[[120 131 125 141 115 132 131]
 [137 136 119 110 118 131 121]
 [125 135 134 149 125 133 123]
 [145 111 135 120 120 131 128]
 [129 138 124 122 144 132 130]
 [121 129 142 140 132 149 134]
 [121 141 115 130 134 110 139]
 [123 135 124 113 136 134 137]
 [104 127 124 151 128 149 146]
 [125 107 142 122 130 129 114]
 [130 140 111 119 127 145 149]
 [139 143 115 105 150 133 140]] ==> 120

[[130 126 132 132 127 123]
 [132 126 136 136 121 110]
 [130 130 120 121 127 133]
 [128 129 127 127 128 129]
 [132 126 135 135 123 115]
 [132 127 137 136 118 105]
 [143 130 107 114 126 139]
 [149 127 102 112 126 141]
 [128 130 124 124 128 131]
 [132 128 137 136 115 101]] ==> 130

[[123 130 145 123 128 126 107 112 142 132 146 125 139]
 [139 131 119 142 129 126 119 139 122 149 128 113 139]
 [127 108 131 120 142 113 114 149 122 147 109 118 147]
 [140 125 136 106 135 121 141 106 134 119 127 119 114]
 [140 142 110 139 144 118 147 136 109 136 139 131 121]
 [140 141 115 127 128 121 131 132 113 127 112 113 119]
 [131 125 125 131 116 129 141 147 149 119 135 116 126]
 [113 138 114 149 140 137 137 126 148 124 115 147 144]
 [107 143 148 121 118 125 146 134 109 115 139 142 109]
 [146 131 144 133 112 148 136 134 122 148 134 145 122]
 [137 125 147 127 144 142 125 125 122 132 123 144 145]] ==> 123

[[119 137 133 125 134 120 132 130 127 134 132 132 135 125 110]
 [139 114 127 129 118 126 129 127 133 132 127 127 130 129 130]
 [119 153 138 127 134 122 122 128 132 127 132 127 125 130 128]
 [104 156 135 124 148 127 128 131 121 126 131 129 129 127 116]
 [141 124 118 127 124 136 135 127 127 130 122 126 127 121 135]
 [123 130 120 128 127 140 131 129 120 124 121 129 128 129 133]] ==> 119

[[101 155 155 146 149 152 104 100 156 155]
 [104 152 150 119 122 124 133 156 100 101]
 [100 156 155 155 155 156 100 153 101 101]
 [155 100 101 123 119 116 140 144 117 117]
 [140 116 119 101 101 101 155 119 149 149]
 [124 132 128 156 156 155 100 140 119 119]
 [153 103 106 100 100 100 156 135 153 154]
 [108 150 147 148 147 147 109 101 154 154]
 [110 147 144 156 156 155 101 155 101 101]
 [100 156 156 155 155 156 100 100 155 155]] ==> 101

[[132 157 134 143 136 121 117 126 115 123 119 124 124]
 [129 124 134 147 130 133 119 132 127 129 131 145 131]
 [134 127 131 125 135 133 130 132 131 126 121 138 133]
 [127 146 124 125 114 123 120 119 133 120 133 127 127]
 [122 121 138 122 135 123 114 126 119 127 131 118 117]
 [119 138 121 122 118 127 129 132 124 119 117 131 126]
 [132 120 143 145 132 128 142 129 130 119 132 120 133]
 [114 112 143 148 134 126 137 136 146 129 148 142 121]
 [128 138 120 134 129 133 128 114 129 115 117 127 118]
 [121 107 131 151 124 129 127 124 137 120 120 142 132]
 [123 126 136 129 128 111 129 127 120 122 128 125 125]] ==> 132

[[126 130 129 127 126 129 126 127 128]
 [122 125 135 131 129 122 117 135 123]
 [126 128 129 129 127 127 126 128 127]
 [132 130 123 126 127 133 137 123 133]
 [129 128 129 127 129 128 127 130 128]
 [128 128 129 127 129 128 126 130 128]
 [124 127 132 130 128 124 121 132 124]
 [116 122 144 133 133 115 103 146 116]
 [134 130 123 125 128 133 138 123 133]
 [128 127 129 129 129 126 127 129 127]] ==> 126

[[141 128 117 142 115 140 118 135 154 128]
 [133 120 116 114 126 115 117 136 140 121]
 [114 123 129 119 129 124 129 122 127 121]
 [134 127 123 146 125 153 116 134 141 130]
 [130 135 135 128 128 118 132 133 121 117]
 [127 118 125 103 130 106 130 112 125 129]] ==> 141
---
[[139 115 105 104 123]
 [139 119 116 118 116]
 [130 116 116 119 117]]: 117

[[142 125 131 140]
 [110 119 132 125]
 [118 106 126 151]]: 151

[[139 128 140 112 131 131]
 [123 146 148 103 128 135]
 [125 128 136 102 128 146]]: 146

[[135 128 129 129 128 127]
 [129 151 132 130 140 137]
 [127 143 127 128 132 128]]: 128

[[118 133 133 151 124 146 143]
 [117 132 132 152 124 146 144]
 [118 132 132 152 125 146 144]]: 144

[[145 137 126 132 128 155]
 [126 130 127 125 117 141]
 [126 133 144 127 104 154]]: 154
---
[141 121  99 104 107] value 141

[133 119 103 116 124 122] value 119

[128 136 104 118 118] value 128

[[117 125 109 143 100]
 [102 129 129 152 125]] value 102

[134 154 126 137 134] value 134

[118 127 156 153 110 116 117] value 156
---
[[129 114 123 132 114 111]
 [134 143 145 130 157 138]] yields 143

[[137 147 135 111 100 142]
 [105 135 122 123 122 118]
 [121 124 124 127 140 118]] yields 135

[[155 146 119 100 113 139]
 [112 144 128 110 144 131]
 [116 108 132 148 132 108]] yields 144

[[148 151 146 114 135 134 149]
 [135 131 151 116 105 157 129]] yields 131

[[146 109 114 103]
 [127 124 123 132]] yields 124

[[127 117 102 142 133 132]
 [131 116 151 125 125 123]
 [134 152 121 123 116 139]] yields 116

[[127 126 146 122]
 [133 103 122 129]
 [134 121 130 121]] yields 103

[[128 150 156 141 132 109]
 [106 124 153 123 136 102]] yields 124

[[129 127 129 101]
 [130 126 131 144]
 [127 131 129 146]] yields 126
---
[[146 112 144 127 118 116 120]
 [149 110 144 127 117 113 118]
 [128 134 129 115 115 129 134]] result: 146

[[126 128 129 127 128 128 127]
 [131 129 128 128 130 129 129]
 [126 126 147 125 156 146 131]] result: 126

[[137 134 118 149]
 [144 133 115 102]
 [140 138 144 128]] result: 137

[[139 120 122 127 114]
 [147 136 139 151 140]
 [112 141 109 148 136]] result: 139

[[112 128 103 119 144]
 [126 129  99 118 133]
 [108 129 108 121 147]] result: 112

[[149 131 149 135 122]
 [150 133 143 135 123]
 [116 114 136 119 120]] result: 149

[[119 131 119 138]
 [151 134 141 118]
 [138 134 137 126]] result: 119

[[126 143 152 115 130]
 [130 117 132 122 124]
 [121 150 148 102 142]] result: 126

[[113 122 132 141 124 128 125]
 [142 151 107 109 136 117 127]
 [128 127 125 125 133 130 136]] result: 113
---
[[116 112 124 111 135 131 116 121 147 133 141 135 131 115 109 118]
 [121 114 127 117 136 128 119 129 146 132 139 132 128 118 114 117]
 [136 122 136 132 134 120 111 137 136 129 136 126 127 130 123 117]
 [134 123 139 133 134 123 116 138 136 130 135 121 128 127 123 116]
 [140 122 133 132 135 115 108 139 138 126 136 131 123 131 128 117]
 [147 124 129 134 135 109  99 140 136 123 137 136 121 136 132 118]
 [130 119 131 125 133 125 110 128 139 130 140 128 131 125 116 119]
 [120 113 124 114 134 128 113 122 146 132 142 135 131 119 110 119]
 [127 124 144 132 130 132 117 125 134 134 139 112 139 125 111 119]
 [136 121 133 131 135 118 113 139 139 128 136 128 125 128 125 117]
 [130 119 136 130 138 121 126 147 141 130 133 126 121 123 128 114]
 [121 116 132 119 135 130 121 129 144 133 138 127 130 119 113 117]] 117

[[124 124 123 135 121 116 125 117 143 120 144 126 123 118 133 123]
 [116 120 127 122 120 121 117 145 116 120 120 122 119 144 119 118]
 [106 122 144 140 125 104 121 140 118 124 121 109 124 142 135 138]
 [119 121 117 114 122 127 123 106 125 123 124 116 120 104 114 123]
 [117 127 127 133 118 118 115 123 120 118 126 120 117 124 130 124]
 [121 143 116 114 121 127 122 114 124 121 121 117 120 112 115 120]
 [122 142 122 122 114 122 117 110 128 115 126 119 118 109 120 120]
 [121 121 125 121 126 123 128 122 128 127 126 121 127 121 120 124]
 [126 117 128 141 111 116 114 127 135 111 142 130 114 129 140 126]
 [123 121 106 111 120 123 127 120 149 118 146 128 121 117 108 101]
 [123 125 127 126 124 123 124 127 127 124 128 123 124 127 125 127]] 127

[[140 119 118 133 131 129 137 128 121 104 109 128 126]
 [121 131 125 131 132 127 108 127 138 124 115 125 123]
 [127 117 133 134 125 132 126 123 128 125 137 127 128]
 [129 133 125 137 130 126 128 145 140 121 124 129 122]
 [140 128 128 136 118 136 130 138 138 118 134 128 126]
 [109 115 125 124 118 121 122 123 116 119 113 118 111]
 [125 135 133 128 128 116 145 127 127 123 141 130 138]
 [149 132 117 140 131 121 118 123 123 117 121 122 125]
 [129 115 130 131 142 138 134 127 120 130 144 131 126]
 [143 124 132 136 117 139 137 130 124 149 116 127 120]] 120

[[132 130 125 120 106 140]
 [128 113 123 126 139 122]
 [134 120 135 140 142 113]
 [136 126 123 117 109 143]
 [134 130 144 149 133 127]] 127

[[126 113 121 143 127 129 111 126 134 125 141 118 136 126]
 [126 117 131 149 130 138 135 123 139 133 132 113 126 126]
 [123 120 132 104 124 126 130 119 128 119 116 129 138 124]
 [120 125 149 125 131 122 143 132 119 142 129 125 126 121]
 [118 122 142 105 126 121 134 122 123 124 125 129 135 120]
 [125 121 139 144 133 133 145 129 130 141 126 117 122 125]
 [122 124 147 131 133 126 145 133 120 144 128 123 124 123]
 [123 121 131 104 124 127 130 119 128 119 115 129 138 125]
 [129 122 123 107 124 133 128 121 130 120 109 129 140 129]
 [136 154 122 129 128 133 130 129 129 127 133 141 117 134]
 [134 152 122 130 129 127 128 131 128 123 134 141 113 133]
 [140 143 117 122 124 144 128 127 131 134 118 136 135 137]] 137

[[143 117 133 141 138 138 127 123 112 135 132 129 121 130 124]
 [140 123 133 141 132 138 120 123 136 135 132 129 121 130 124]
 [143 117 133 123 132 138 136 123  99 131 132 129 121 130 134]
 [149 115 107 141 132 138 127 143 108 121 141 129 121 120 114]
 [143  99 133 141 136 138 127 123 111 135 132 129 127 130 124]] 124

[[134 137 130 127 132 135 121 141 124 131 132 133 121]
 [118 113 125 126 127 135 142  98 130 125 116 119 142]
 [130 130 128 128 129 135 126 130 127 129 129 129 127]
 [124 123 127 130 124 135 131 125 131 126 128 126 130]
 [127 127 128 128 128 135 129 126 128 128 127 127 129]
 [110 105 124 135 108 135 147 105 145 118 124 118 141]
 [116 111 125 129 119 135 143 104 135 122 121 120 140]
 [122 121 127 130 121 135 134 121 133 125 127 125 131]] 131
---
[129 131 115 106 128] | 106
[152 133 131 113 115 148] | 115
[114 105 120 125 154] | 125
[152 112 133 123 120 137] | 120
[111 154 117 132 115 106] | 115
[ 98 151 108 152 108 144] | 108
[131 123 144 125 122 150] | 122
[108 112 103 105 109 105] | 109
